The rows of X fall into 3 groups, and each row is roughly a mix of its group's hidden directions.
X, 114 rows:
[[ -4   6  16   0  24   7  18  -1  -8   3]
 [-10   4  16  -7 -18  -6   0  20  11  -6]
 [  0  -1  -6   7  24  -7   2 -21  -2  13]
 [ -1  -9  -2  14  -6  -3  -6  -6   1 -31]
 [ -8  16  -5   3  20  -1   6 -23   2  -4]
 [-20  -3  15   8  -8  -1 -17   3   7 -15]
 [-16   3  -1 -16   8  -6 -13 -13  -2  19]
 [ 17  -1  10  -3 -27 -10  -1   4  -8   6]
 [-14   6  16  -1 -16 -20  -8   5   7  -9]
 [ -1   4   7  -4 -18 -18  18   6   9 -14]
 [ 10  -1 -28  11  -1  -5 -15  -9   4   0]
 [ 10  -7 -13  12  11   7 -15 -13  -1  18]
 [ -5   5 -11 -22   4  -5 -12  -6   5  21]
 [  9   3   7   6  12  -2  -7 -16  -5  26]
 [  3  -3   6   8 -10  -1   6 -12 -14  27]
 [ 11 -13 -23   2  -1   9 -13  16   2  -2]
 [ 18 -10 -16   1  13  19   0  -6 -10   7]
 [ -2  -2  14 -19  -1   5  26   9  -1   2]
 [  3  -9 -17  -6 -10  -2 -11  -2  -8  25]
 [ -8   8   1  -7  19 -11   9  -3 -20  13]
 [ -8   5 -13 -20  12  -4   0  -4   4  22]
 [ -7   1 -29  -6  10   6  -2   0  15  -7]
 [ 10   0   9  12  -8  10 -11 -22 -15  -6]
 [ 12  -2  11   4  -9   5  -7   3  27  14]
 [  5   3  14   6  10  17  24   5  -7  -4]
 [-12 -20  -5  11 -12  -1  16   4  13   4]
 [ -3   3 -12   5  14 -10 -17 -20  10  -7]
 [-11   9  10   9  26  14   5  -4  -3   6]
 [ -7  -2 -24 -10  11  -5 -15  10  -9  -8]
 [-13   3  15   7  -6   8   5   7  13 -23]
 [  0  -2 -15  -3   4  -9 -14 -24  -1  15]
 [-12  -6 -12 -15  -3 -16 -19  -7   9   8]
 [  5   0 -10   3  18   2 -16 -14   8  19]
 [ 11   1   4  12 -22   3  18   1   7  13]
 [  2   8   2   9  22  15 -18 -12  -1   0]
 [ -7   1  10 -15  21   8  13  12  -4  10]
 [  1   1   4  13  19  18  -7  -7 -19  -4]
 [-10  -1   1 -15  -3 -16  12  23   8  -6]
 [ -4   0  -3  -7  27   8   1  -5  -6  20]
 [-12   3   4 -16  -3 -14   0  14  11 -19]
 [ -3  -5  11  -8  16   6  16   0 -11  22]
 [  0   1   2 -21 -16 -17 -11   6   1 -13]
 [ -7  -2   2   1   3  -2 -14 -23  -8  22]
 [  8  -3  -7  16  -3  12 -26  -7   1 -10]
 [ 12  -2  10  10   9  24 -17   5   3  -1]
 [  2   4  16  12  -5  23  -7  16   2  -8]
 [  7  -6 -32   8   8  -1  -5  -7   2   7]
 [-14   3  12 -17   7  -5  10  17  -6 -13]
 [  2   0 -22   2   2 -16   1 -19  -3 -15]
 [ 16  -3  -9  14 -25   0   0  -7  12   2]
 [  2 -14  -3  24   7  16 -11   4   5   8]
 [ 14  -1   0  20  -1  17   7  -8 -16 -10]
 [-10   4   7   8  21   6  23  11   0   1]
 [ -1  -3 -16  -8  -5   0 -17   7  14 -21]
 [  4  -6 -11  -7  18   6 -14  -8   3  22]
 [-10  10  -2 -10   0 -26   3  -6 -16   4]
 [  6  -2  -5   8  17   5 -19 -18   3  14]
 [-10  -7  21  -1 -21  -8  12  11   2  -2]
 [  3  -7 -12   3   1 -13  23  11   8  16]
 [ 18  -9   8   2 -11   9  20   8   4  14]
 [ 18   4  14  -3  13  22   5  -3  -1  11]
 [ -3  13  12 -11  19   4 -10  -8  -6  18]
 [  0   6  24   1   8   3  16 -10  -6  16]
 [ 17  -7   1  18 -13  -4  15 -10 -12   5]
 [-10  -4   1  11  10   3 -20 -23  -3  -8]
 [ 10  -7 -10  21  -6  17   5   7   8 -15]
 [ -2   3 -30   4  -2 -16  -6  -7   1  -8]
 [-13   1  19  -9 -10 -14  17   9  -8   1]
 [  4  11   4  -7  -9  -6 -27   5  -5 -15]
 [-16   9   9 -12   4  -8  24  -9   1  -4]
 [  6  15   9 -13  21  10 -12  -6 -11   1]
 [-19 -10  -2 -18   1  -3   6  21  -5  -8]
 [ -5  -4 -13 -26   2 -13  12  11  -2  -3]
 [-10  -6 -10 -18 -12 -23   1  -3  -1  -9]
 [  2   1   3  10  -6   9  29  -1 -16  -1]
 [ 14  17 -18  -7  -1 -16  -4 -15  -5  -1]
 [ -8  -5  22  19 -14   7  -3   3  -9  -7]
 [ 24   7   3   9   1   3  19   0  -6  14]
 [ -1 -11 -12   4   1  -8 -22   3  21   7]
 [  5   3   2  16  13   8   6 -18  -5  21]
 [  7  -1  11  18 -10  12  18  11  -8  -9]
 [ -1  -8  19   2  14  25  -8   0   3   8]
 [  3   6  21  17   9  20   8   2   0   0]
 [  7  -1   0   6 -14   8  21  12  -5  20]
 [ 16   9   5   2  22   3   6   7   5  20]
 [ -4   5  27   9  17  10   0   0  -9   3]
 [  8  -7  -4  -5  16  17 -15   1   7  19]
 [  5   0 -12  12  21  13  -3 -18  -9   3]
 [  7  -5  16  18   9 -14  -9  -2   4  18]
 [  5  -7  -2   4   7  17 -29   0  -7   3]
 [  5   7 -15 -20  13   1   4 -20   1   6]
 [-10  -3   4 -11  19   7 -22   7 -11   4]
 [  9  -2 -11   7  -7   7  30   8  -3  -2]
 [ 20  -6 -21  14   0   9  10   2  10  -2]
 [ -2  -3 -16 -15 -13 -24   8  -3   2   4]
 [ -3   1 -12  -4  17 -10   5 -10 -15  20]
 [  5   8  11 -10  21   7   1  -8 -14  17]
 [ -4 -16  -7   5 -16 -14  17   7  -1  15]
 [ -8  -4   0  -3 -10   1 -20  12  13 -20]
 [  8  -1   5  18   2   8  25  16   0  -3]
 [-12  10  13  -7  23  -1  -4 -11  -9 -10]
 [ 16   4   0   7  -6  18 -18 -18  -7   0]
 [  5  -2 -28  12  -5 -10 -14  -7   4  -3]
 [ 12  -5  -8   7 -14 -18 -10 -20  -1   1]
 [  3  -4   5  -7 -25 -10  16  13 -10   1]
 [ -2   3   7   2   7   4 -12 -25 -13  16]
 [-11  -9 -24  -9   6   1 -11 -14  11  -4]
 [ -2   0 -21   4  -4 -25   7  -3 -10   8]
 [-12  -7 -11  -1   3 -15  25  10   4  -6]
 [ -2   9   8  -6  18  -4  16 -12 -15  13]
 [  8  17 -18 -10   1  -9   0   7  -4 -20]
 [  1   2  18   6 -17 -11  -9  -1  14  17]
 [ -4   6  17  -1  -1  13  19  19  11   4]
 [  0   6  17   1  -4   1  30   9   6   4]]

One row of each group comes first, with its name. Which group is each row after those in?
[-16   7  21   4  13   6   5 -10 -16   5] => N
[21 -6  4 10 -1  8 14 10 -6 19] => M
[-14   5  -9 -15   8  -7   2   9  17 -18] => R

[  9  -6 -31   9   1  -3  -4  -8   5   5] => M
[  9   4   7  10  -9  22 -12 -14 -12   4] => N
[ 11  -4  11  10  16  22 -13  -3  -9  -3] => R
[ 10  -7   0   9 -10 -11 -11  -9   0 -26] => N
[-10  -8 -12  -2  -9   4 -26  -7  10  10] => N
[ -5   2  11 -14  -8 -23  12   7   0 -14] => R
[-16   0   2   7  10  12 -13 -11  -1 -22] => N
[ -7   0 -15 -10  15 -14 -13 -12  13   7] => R
[  4  13   9   9   4   3 -26 -16   1  -5] => M
[  0  -4   1  16 -23  -9  16   7  11  -7] => M
[  6  -1 -16   9  21  10  -4 -19  -7  -4] => R
